In the data rows, zero lies at 4.5, halfway between 4 and 5.
How far apart are the two rows of each pair, measured in a hidden way? 0 means very close, and 20 very far. Two or three weighted sums of its numbers give each row a place; it is the straight-line distance between the places.
array([7., 4., 5., 3., 5., 6., 4., 5., 4., 6., 4., 5., 4., 4.])
array([0., 4., 2., 4., 8., 7., 7., 2., 4., 8., 2., 3., 4., 0.]) >> 13
array([3., 3., 7., 4., 5., 5., 3., 5., 5., 6., 7., 4., 5., 6.])
array([6., 4., 3., 4., 5., 5., 4., 3., 4., 6., 4., 5., 4., 4.]) >> 7
array([3., 5., 5., 5., 4., 5., 5., 8., 4., 6., 7., 2., 5., 5.])
array([6., 3., 4., 8., 0., 4., 2., 4., 3., 0., 4., 5., 2., 5.]) >> 4
array([6., 4., 6., 4., 5., 8., 6., 7., 8., 8., 5., 5., 5., 3.])
array([3., 5., 3., 6., 6., 1., 3., 3., 3., 3., 2., 2., 4., 7.]) >> 12
array([4., 5., 5., 6., 6., 3., 5., 4., 5., 3., 4., 4., 4., 5.])
array([5., 4., 3., 5., 3., 4., 4., 4., 6., 4., 3., 6., 3., 3.]) >> 9
array([6., 6., 3., 2., 4., 4., 7., 5., 5., 5., 4., 7., 4., 4.])
array([0., 6., 2., 2., 8., 6., 7., 3., 5., 8., 4., 4., 5., 0.]) >> 5
array([3., 2., 1., 6., 4., 5., 6., 3., 5., 6., 5., 3., 3., 4.])
array([3., 4., 8., 8., 3., 3., 2., 9., 2., 5., 8., 5., 5., 7.]) >> 8
array([1., 7., 1., 2., 8., 6., 9., 3., 2., 8., 1., 0., 6., 0.])
array([3., 7., 4., 2., 6., 6., 6., 6., 8., 9., 7., 3., 5., 2.]) >> 9
array([6., 5., 6., 3., 4., 4., 4., 5., 6., 5., 5., 6., 5., 5.])
array([6., 2., 9., 6., 5., 7., 3., 4., 1., 3., 5., 8., 5., 5.]) >> 6
array([5., 3., 4., 5., 5., 2., 5., 4., 4., 3., 4., 5., 4., 5.])
array([4., 4., 6., 8., 1., 3., 1., 6., 5., 2., 6., 3., 4., 6.]) >> 13
array([6., 4., 5., 4., 4., 4., 4., 5., 5., 4., 4., 5., 5., 3.])
array([5., 4., 5., 4., 4., 4., 5., 4., 5., 5., 5., 5., 3., 4.]) >> 5
array([5., 4., 4., 7., 1., 2., 1., 5., 5., 2., 6., 5., 3., 5.])
array([1., 4., 4., 8., 3., 2., 8., 3., 6., 0., 2., 3., 6., 8.]) >> 17
array([3., 3., 5., 6., 6., 7., 6., 2., 4., 7., 6., 4., 6., 6.])
array([3., 5., 5., 7., 1., 3., 3., 4., 7., 3., 6., 2., 3., 6.]) >> 3
array([5., 4., 3., 5., 5., 3., 5., 4., 5., 4., 2., 5., 4., 5.])
array([3., 5., 5., 6., 0., 4., 1., 5., 6., 3., 8., 5., 5., 6.]) >> 10
array([7., 5., 4., 2., 4., 8., 5., 7., 4., 5., 5., 6., 5., 3.])
array([5., 4., 7., 2., 4., 7., 8., 5., 7., 6., 3., 9., 3., 3.]) >> 16
array([5., 3., 5., 4., 3., 4., 5., 4., 5., 4., 4., 6., 3., 3.])
array([8., 5., 0., 5., 7., 5., 2., 5., 2., 7., 1., 0., 1., 0.]) >> 18
array([6., 4., 4., 5., 3., 4., 3., 4., 4., 5., 4., 5., 4., 4.])
array([2., 6., 7., 2., 5., 6., 9., 6., 9., 7., 7., 3., 3., 2.]) >> 15
array([5., 6., 3., 2., 2., 5., 5., 5., 8., 5., 6., 4., 6., 4.])
array([4., 4., 3., 6., 6., 1., 7., 4., 3., 3., 2., 4., 5., 7.]) >> 15
array([2., 5., 4., 6., 6., 3., 6., 2., 4., 2., 2., 4., 6., 5.])
array([5., 4., 5., 4., 3., 4., 4., 3., 5., 3., 4., 7., 4., 5.]) >> 9
array([5., 5., 4., 5., 5., 5., 4., 4., 4., 4., 4., 5., 3., 4.])
array([5., 4., 4., 3., 4., 4., 3., 4., 5., 4., 4., 7., 5., 5.]) >> 9
array([5., 6., 0., 2., 5., 5., 6., 3., 4., 6., 4., 1., 3., 1.])
array([2., 7., 6., 5., 5., 5., 4., 8., 5., 6., 6., 2., 5., 5.]) >> 8
array([1., 4., 3., 7., 4., 1., 4., 4., 4., 1., 4., 2., 6., 7.])
array([3., 4., 3., 6., 6., 0., 3., 2., 3., 2., 3., 4., 4., 7.]) >> 5
array([5., 4., 4., 4., 4., 5., 4., 4., 5., 4., 4., 5., 3., 3.])
array([4., 7., 6., 3., 7., 8., 9., 6., 6., 7., 6., 4., 6., 3.]) >> 9
array([5., 3., 4., 5., 4., 4., 3., 4., 5., 3., 6., 4., 5., 6.])
array([5., 5., 5., 6., 4., 2., 4., 4., 5., 4., 4., 4., 5., 5.]) >> 12
array([7., 2., 5., 5., 4., 4., 4., 4., 2., 1., 5., 4., 3., 6.])
array([6., 4., 3., 3., 5., 5., 5., 3., 5., 6., 4., 5., 3., 4.]) >> 9
array([7., 5., 4., 2., 6., 6., 4., 6., 3., 5., 5., 5., 6., 4.])
array([4., 4., 3., 5., 6., 1., 3., 3., 3., 3., 3., 5., 4., 6.]) >> 11
array([5., 3., 5., 4., 4., 5., 5., 4., 5., 4., 4., 6., 4., 4.])
array([4., 4., 4., 5., 6., 3., 3., 4., 3., 3., 4., 3., 6., 6.]) >> 6
array([9., 1., 4., 4., 4., 2., 2., 4., 2., 2., 5., 6., 1., 5.])
array([4., 3., 6., 8., 7., 3., 4., 5., 2., 4., 5., 4., 5., 8.]) >> 5
array([7., 1., 3., 5., 3., 3., 4., 3., 3., 2., 5., 6., 2., 6.])
array([2., 6., 3., 2., 8., 7., 7., 4., 4., 8., 3., 4., 5., 0.]) >> 9
array([7., 5., 4., 2., 4., 7., 7., 5., 4., 5., 5., 6., 5., 4.])
array([5., 5., 5., 4., 4., 5., 4., 5., 5., 5., 4., 5., 4., 4.]) >> 1
array([3., 3., 1., 4., 9., 2., 4., 3., 4., 5., 3., 3., 6., 6.])
array([5., 4., 5., 4., 4., 3., 4., 4., 6., 4., 5., 5., 4., 5.]) >> 4
array([6., 5., 4., 3., 4., 5., 6., 5., 5., 4., 3., 5., 5., 4.])
array([1., 7., 5., 2., 6., 6., 6., 6., 9., 7., 8., 2., 5., 2.]) >> 10
array([8., 3., 5., 4., 4., 3., 2., 5., 5., 4., 5., 6., 5., 4.])
array([5., 5., 5., 8., 3., 3., 0., 7., 5., 3., 5., 2., 3., 5.]) >> 10
array([2., 4., 3., 7., 5., 2., 4., 3., 3., 3., 3., 3., 6., 7.])
array([6., 4., 4., 4., 3., 5., 6., 4., 5., 4., 4., 6., 4., 5.]) >> 6
array([2., 6., 7., 2., 4., 5., 5., 7., 7., 6., 9., 2., 4., 6.])
array([5., 5., 4., 6., 4., 4., 5., 4., 3., 5., 3., 5., 4., 3.]) >> 8
array([5., 4., 5., 4., 3., 4., 3., 5., 4., 4., 5., 6., 5., 4.])
array([4., 5., 8., 1., 5., 6., 4., 8., 9., 8., 8., 7., 5., 5.]) >> 4
array([6., 4., 3., 3., 5., 5., 5., 4., 5., 6., 5., 7., 5., 5.])
array([7., 4., 5., 4., 4., 6., 5., 5., 4., 4., 5., 5., 3., 5.]) >> 2
array([6., 5., 6., 5., 5., 4., 2., 6., 5., 3., 4., 4., 4., 4.])
array([5., 3., 5., 4., 3., 5., 6., 4., 5., 4., 5., 6., 4., 4.]) >> 7
array([5., 4., 4., 5., 4., 5., 5., 3., 5., 4., 3., 5., 4., 4.])
array([5., 4., 4., 3., 4., 5., 5., 4., 5., 4., 5., 6., 5., 4.]) >> 3
array([6., 6., 3., 3., 4., 7., 6., 5., 2., 5., 5., 4., 5., 4.])
array([4., 3., 8., 9., 2., 1., 2., 8., 3., 4., 6., 6., 4., 9.]) >> 7
array([4., 4., 8., 3., 6., 7., 6., 7., 9., 9., 4., 5., 6., 3.])
array([3., 4., 3., 5., 5., 1., 5., 5., 2., 4., 3., 5., 4., 6.]) >> 5
array([6., 3., 4., 4., 3., 4., 3., 5., 5., 4., 4., 5., 3., 4.])
array([5., 4., 8., 5., 5., 7., 3., 4., 3., 5., 5., 7., 6., 5.]) >> 5
array([2., 4., 6., 7., 4., 7., 5., 4., 5., 6., 7., 3., 5., 6.])
array([2., 6., 4., 2., 5., 6., 6., 6., 6., 6., 4., 5., 5., 2.]) >> 1
array([3., 5., 5., 7., 1., 2., 3., 4., 4., 2., 5., 4., 5., 5.])
array([3., 4., 7., 7., 5., 7., 4., 3., 4., 6., 5., 2., 5., 6.]) >> 7
array([5., 4., 5., 5., 3., 4., 3., 5., 5., 5., 5., 5., 4., 4.])
array([6., 3., 5., 4., 3., 4., 4., 5., 5., 5., 5., 6., 5., 5.]) >> 4
array([3., 7., 5., 3., 4., 6., 6., 4., 8., 5., 2., 3., 5., 1.])
array([4., 5., 5., 5., 5., 6., 6., 5., 4., 4., 5., 2., 5., 5.]) >> 5
array([4., 5., 4., 2., 4., 4., 6., 4., 3., 5., 5., 6., 6., 4.])
array([3., 8., 2., 1., 5., 3., 7., 4., 7., 5., 3., 2., 6., 2.]) >> 6
array([6., 6., 2., 1., 5., 5., 3., 4., 3., 5., 3., 5., 4., 5.])
array([3., 6., 4., 6., 5., 5., 3., 3., 4., 6., 5., 3., 5., 4.]) >> 13
array([4., 7., 1., 2., 5., 5., 7., 3., 6., 6., 2., 2., 5., 2.])
array([4., 7., 2., 0., 5., 3., 6., 4., 4., 6., 4., 1., 6., 3.]) >> 7
array([5., 5., 4., 4., 5., 5., 5., 5., 5., 5., 5., 4., 4., 4.])
array([2., 4., 6., 6., 4., 6., 5., 4., 5., 6., 7., 1., 5., 6.]) >> 3
array([5., 5., 3., 4., 3., 3., 7., 4., 7., 3., 5., 4., 3., 3.])
array([5., 5., 4., 5., 5., 4., 4., 4., 3., 4., 4., 4., 4., 4.]) >> 9
array([5., 3., 3., 6., 0., 2., 1., 2., 4., 1., 2., 5., 4., 4.])
array([3., 5., 5., 6., 6., 5., 5., 4., 5., 7., 6., 1., 5., 5.]) >> 13
array([1., 5., 4., 6., 2., 4., 3., 4., 6., 5., 5., 2., 5., 6.])
array([6., 4., 9., 7., 7., 6., 3., 7., 2., 6., 9., 4., 5., 6.]) >> 6
array([8., 2., 1., 6., 4., 0., 2., 3., 1., 1., 3., 5., 2., 7.])
array([4., 4., 6., 6., 1., 3., 3., 5., 5., 2., 6., 5., 3., 5.]) >> 3
array([3., 2., 4., 5., 5., 5., 6., 3., 4., 5., 6., 3., 5., 7.])
array([5., 4., 5., 4., 3., 5., 4., 4., 5., 4., 6., 6., 3., 3.]) >> 7
array([1., 6., 3., 3., 9., 6., 5., 4., 3., 6., 2., 2., 5., 0.])
array([3., 1., 7., 6., 4., 4., 5., 5., 2., 3., 7., 5., 4., 6.]) >> 8
array([3., 5., 3., 7., 6., 0., 3., 4., 4., 2., 2., 4., 4., 7.])
array([2., 5., 6., 7., 1., 5., 3., 6., 6., 3., 5., 1., 4., 5.]) >> 11
array([3., 7., 5., 5., 6., 4., 5., 7., 4., 7., 6., 2., 5., 5.])
array([6., 5., 3., 3., 4., 3., 3., 3., 5., 5., 4., 6., 3., 4.]) >> 3
array([4., 5., 4., 5., 3., 5., 4., 4., 5., 3., 4., 5., 4., 4.])
array([3., 5., 4., 8., 2., 3., 3., 4., 5., 2., 5., 4., 4., 6.]) >> 3
array([5., 5., 3., 3., 7., 4., 6., 4., 5., 6., 4., 4., 4., 5.])
array([4., 3., 8., 8., 3., 4., 1., 8., 4., 5., 5., 9., 6., 7.]) >> 13
array([5., 5., 5., 4., 3., 4., 4., 4., 5., 5., 4., 6., 4., 4.])
array([2., 7., 0., 3., 7., 5., 7., 3., 6., 8., 4., 1., 6., 1.]) >> 10
array([2., 4., 3., 8., 5., 2., 5., 4., 3., 4., 3., 1., 5., 7.])
array([6., 2., 8., 7., 7., 7., 3., 6., 2., 4., 4., 6., 7., 7.]) >> 15
array([6., 4., 4., 3., 3., 4., 4., 4., 5., 5., 5., 5., 3., 4.])
array([6., 5., 5., 3., 5., 6., 5., 6., 3., 5., 5., 4., 4., 5.]) >> 5
array([6., 5., 5., 3., 4., 5., 4., 6., 5., 4., 5., 6., 4., 5.])
array([2., 5., 3., 7., 7., 1., 4., 3., 3., 2., 3., 1., 5., 7.]) >> 12
array([6., 4., 5., 4., 4., 4., 3., 5., 5., 5., 5., 6., 5., 4.])
array([6., 3., 4., 5., 6., 5., 5., 3., 5., 6., 5., 3., 4., 5.]) >> 5
array([3., 3., 6., 5., 5., 5., 5., 5., 5., 6., 7., 1., 6., 6.])
array([7., 3., 8., 5., 5., 7., 4., 5., 2., 6., 5., 7., 6., 6.]) >> 5
array([3., 7., 3., 8., 5., 1., 2., 4., 4., 4., 3., 2., 6., 7.])
array([7., 6., 5., 4., 6., 7., 6., 7., 3., 5., 5., 4., 5., 4.]) >> 6
array([5., 4., 3., 4., 3., 4., 4., 4., 5., 4., 4., 6., 4., 4.])
array([4., 4., 6., 4., 6., 4., 4., 2., 3., 3., 1., 4., 5., 6.]) >> 12
array([5., 6., 6., 5., 5., 6., 4., 6., 3., 6., 6., 3., 4., 6.])
array([7., 6., 4., 2., 4., 6., 7., 7., 5., 5., 4., 7., 5., 5.]) >> 3
array([3., 6., 6., 3., 6., 8., 4., 6., 7., 6., 4., 7., 5., 3.])
array([5., 4., 4., 5., 4., 3., 3., 4., 5., 4., 3., 7., 4., 5.]) >> 8
array([4., 3., 1., 8., 6., 2., 5., 3., 3., 2., 5., 1., 3., 8.])
array([3., 6., 7., 2., 6., 6., 6., 9., 5., 6., 8., 3., 4., 4.]) >> 4
array([5., 5., 4., 6., 5., 2., 3., 4., 4., 3., 3., 4., 5., 6.])
array([6., 3., 4., 4., 5., 5., 4., 5., 5., 5., 4., 5., 4., 4.]) >> 7
array([7., 1., 4., 4., 3., 4., 4., 3., 3., 2., 5., 6., 1., 6.])
array([4., 5., 3., 5., 5., 4., 5., 5., 4., 5., 3., 5., 4., 4.]) >> 7
array([2., 5., 4., 8., 5., 2., 5., 3., 3., 3., 3., 1., 6., 7.])
array([3., 3., 6., 7., 6., 2., 3., 3., 5., 1., 2., 4., 4., 6.]) >> 4
array([5., 5., 0., 3., 8., 7., 8., 4., 1., 6., 1., 2., 5., 1.])
array([3., 4., 4., 4., 6., 2., 3., 4., 4., 4., 3., 4., 3., 6.]) >> 7
array([7., 6., 4., 4., 5., 6., 7., 6., 4., 6., 6., 5., 4., 4.])
array([6., 4., 5., 4., 6., 5., 4., 4., 4., 5., 4., 4., 6., 4.]) >> 12
array([4., 2., 7., 7., 5., 5., 5., 4., 3., 5., 8., 4., 4., 7.])
array([3., 5., 7., 8., 4., 3., 4., 9., 2., 6., 8., 4., 4., 7.]) >> 6
array([3., 5., 3., 7., 7., 2., 3., 5., 4., 2., 4., 3., 5., 7.])
array([6., 4., 4., 5., 3., 5., 4., 3., 5., 5., 5., 5., 4., 4.]) >> 5
array([6., 4., 4., 3., 4., 4., 5., 5., 5., 4., 3., 5., 4., 4.])
array([4., 4., 5., 5., 1., 4., 3., 5., 5., 5., 5., 6., 3., 4.]) >> 5
array([6., 6., 4., 2., 4., 6., 7., 5., 4., 5., 5., 6., 5., 3.])
array([4., 4., 4., 6., 6., 3., 4., 4., 4., 4., 4., 4., 5., 5.]) >> 3
array([4., 6., 6., 4., 4., 6., 4., 7., 4., 6., 6., 3., 4., 5.])
array([7., 4., 8., 5., 6., 8., 3., 4., 1., 6., 4., 5., 5., 6.]) >> 6
array([5., 5., 4., 4., 5., 3., 6., 4., 4., 4., 4., 5., 4., 5.])
array([4., 3., 4., 4., 3., 4., 4., 4., 5., 4., 4., 6., 4., 5.]) >> 10
array([5., 4., 4., 3., 2., 5., 5., 5., 5., 5., 5., 6., 4., 3.])
array([5., 4., 5., 4., 3., 4., 5., 2., 5., 4., 4., 5., 4., 5.]) >> 7
array([5., 5., 4., 4., 6., 2., 3., 4., 5., 5., 3., 4., 4., 5.])
array([4., 4., 3., 7., 5., 0., 4., 4., 3., 2., 3., 5., 6., 7.]) >> 7
array([1., 7., 5., 3., 7., 6., 6., 7., 4., 6., 6., 3., 5., 5.])
array([6., 3., 8., 7., 4., 8., 4., 5., 4., 5., 7., 6., 6., 5.]) >> 2
array([5., 2., 9., 8., 5., 6., 3., 9., 5., 8., 6., 7., 6., 6.])
array([7., 1., 3., 5., 3., 3., 5., 3., 3., 2., 5., 5., 2., 5.]) >> 9
array([5., 5., 5., 5., 4., 5., 6., 3., 6., 4., 5., 4., 5., 4.])
array([1., 7., 3., 5., 3., 5., 4., 6., 7., 6., 5., 4., 4., 3.]) >> 13
array([2., 7., 1., 2., 7., 5., 9., 3., 5., 7., 0., 1., 6., 0.])
array([2., 7., 3., 3., 8., 7., 6., 5., 6., 8., 6., 1., 5., 0.]) >> 11
array([2., 5., 2., 3., 8., 7., 7., 2., 6., 8., 2., 3., 5., 0.])
array([2., 7., 3., 4., 6., 5., 2., 4., 7., 6., 4., 3., 5., 1.]) >> 8
array([5., 4., 5., 4., 3., 5., 4., 4., 5., 4., 6., 5., 4., 5.])
array([5., 6., 4., 3., 4., 4., 4., 4., 4., 5., 3., 5., 4., 4.]) >> 2
array([7., 3., 6., 4., 6., 7., 6., 6., 7., 7., 4., 6., 3., 3.])
array([6., 3., 5., 5., 3., 4., 3., 5., 5., 4., 4., 5., 3., 4.]) >> 6
array([8., 5., 4., 3., 5., 6., 6., 6., 4., 7., 5., 6., 5., 4.])
array([6., 5., 5., 4., 4., 4., 4., 5., 5., 4., 3., 6., 3., 5.]) >> 4
array([5., 5., 6., 8., 0., 4., 1., 6., 5., 3., 5., 4., 2., 6.])
array([4., 5., 3., 4., 4., 5., 8., 3., 5., 5., 5., 4., 5., 4.]) >> 17
array([6., 3., 4., 5., 6., 6., 4., 3., 5., 5., 5., 4., 4., 5.])
array([3., 6., 7., 2., 5., 6., 4., 8., 9., 7., 7., 3., 4., 3.]) >> 2
array([5., 1., 9., 6., 6., 8., 5., 5., 1., 4., 6., 8., 5., 6.])
array([0., 7., 1., 4., 6., 5., 6., 3., 7., 6., 4., 3., 5., 1.]) >> 17
array([4., 3., 4., 4., 4., 4., 5., 3., 6., 5., 5., 4., 6., 5.])
array([2., 5., 4., 8., 7., 2., 5., 3., 4., 2., 2., 0., 5., 7.]) >> 5
array([7., 4., 5., 4., 5., 7., 6., 5., 6., 6., 3., 7., 3., 4.])
array([7., 3., 7., 4., 7., 8., 5., 7., 7., 6., 5., 6., 4., 3.]) >> 2
array([5., 4., 5., 5., 4., 4., 5., 5., 4., 5., 5., 5., 5., 4.])
array([7., 4., 5., 2., 5., 6., 4., 6., 3., 5., 5., 6., 5., 4.]) >> 12
array([2., 5., 6., 8., 1., 4., 2., 6., 5., 2., 7., 2., 4., 5.])
array([0., 7., 2., 3., 7., 6., 4., 3., 6., 6., 4., 1., 4., 1.]) >> 5
array([6., 3., 8., 7., 4., 4., 0., 9., 3., 6., 4., 9., 4., 7.])
array([3., 7., 3., 0., 4., 4., 7., 3., 8., 5., 3., 2., 7., 3.]) >> 19
array([3., 6., 4., 6., 6., 3., 4., 3., 5., 3., 3., 3., 4., 6.])
array([6., 2., 2., 7., 6., 1., 5., 3., 2., 0., 3., 2., 3., 8.]) >> 5
array([7., 5., 5., 3., 6., 6., 6., 6., 4., 5., 6., 4., 5., 4.])
array([4., 5., 5., 3., 5., 6., 4., 6., 3., 6., 5., 6., 6., 4.]) >> 7
array([7., 3., 8., 7., 7., 4., 4., 6., 3., 4., 6., 7., 5., 7.])
array([3., 6., 4., 7., 6., 2., 3., 4., 4., 2., 3., 3., 5., 6.]) >> 1
array([5., 4., 5., 5., 4., 5., 5., 4., 5., 3., 4., 6., 6., 4.])
array([3., 6., 2., 2., 8., 5., 9., 4., 3., 9., 1., 3., 7., 0.]) >> 13
array([3., 5., 4., 7., 2., 3., 2., 5., 4., 3., 4., 4., 4., 5.])
array([3., 4., 4., 5., 7., 2., 3., 4., 4., 3., 4., 4., 4., 6.]) >> 7
array([6., 4., 4., 5., 4., 3., 4., 6., 4., 4., 4., 6., 4., 4.])
array([6., 4., 5., 4., 4., 7., 8., 6., 6., 6., 4., 8., 4., 4.]) >> 3
array([6., 4., 7., 8., 4., 3., 2., 9., 1., 7., 8., 6., 5., 7.])
array([6., 3., 5., 4., 4., 4., 4., 5., 4., 4., 4., 4., 5., 5.]) >> 10
array([5., 4., 5., 5., 4., 5., 5., 3., 3., 4., 4., 5., 5., 4.])
array([1., 6., 5., 5., 5., 6., 4., 7., 5., 7., 8., 1., 6., 4.]) >> 10
array([5., 6., 5., 3., 6., 8., 7., 6., 3., 6., 7., 4., 6., 5.])
array([5., 3., 5., 4., 1., 5., 3., 5., 5., 5., 5., 6., 4., 3.]) >> 2
array([4., 6., 8., 2., 6., 6., 3., 8., 9., 6., 7., 5., 5., 3.])
array([5., 5., 4., 4., 4., 4., 4., 3., 5., 5., 4., 5., 4., 3.]) >> 8
array([2., 5., 7., 8., 1., 5., 2., 5., 5., 2., 7., 4., 3., 6.])
array([5., 4., 5., 5., 3., 4., 5., 4., 6., 3., 4., 6., 4., 4.]) >> 9
array([2., 7., 5., 4., 8., 6., 6., 5., 8., 8., 5., 1., 5., 1.])
array([6., 4., 4., 4., 3., 4., 2., 5., 4., 5., 4., 5., 3., 4.]) >> 17
array([5., 5., 5., 4., 4., 4., 5., 3., 5., 5., 5., 5., 4., 4.])
array([5., 5., 4., 5., 4., 4., 6., 3., 5., 4., 5., 4., 4., 4.]) >> 2
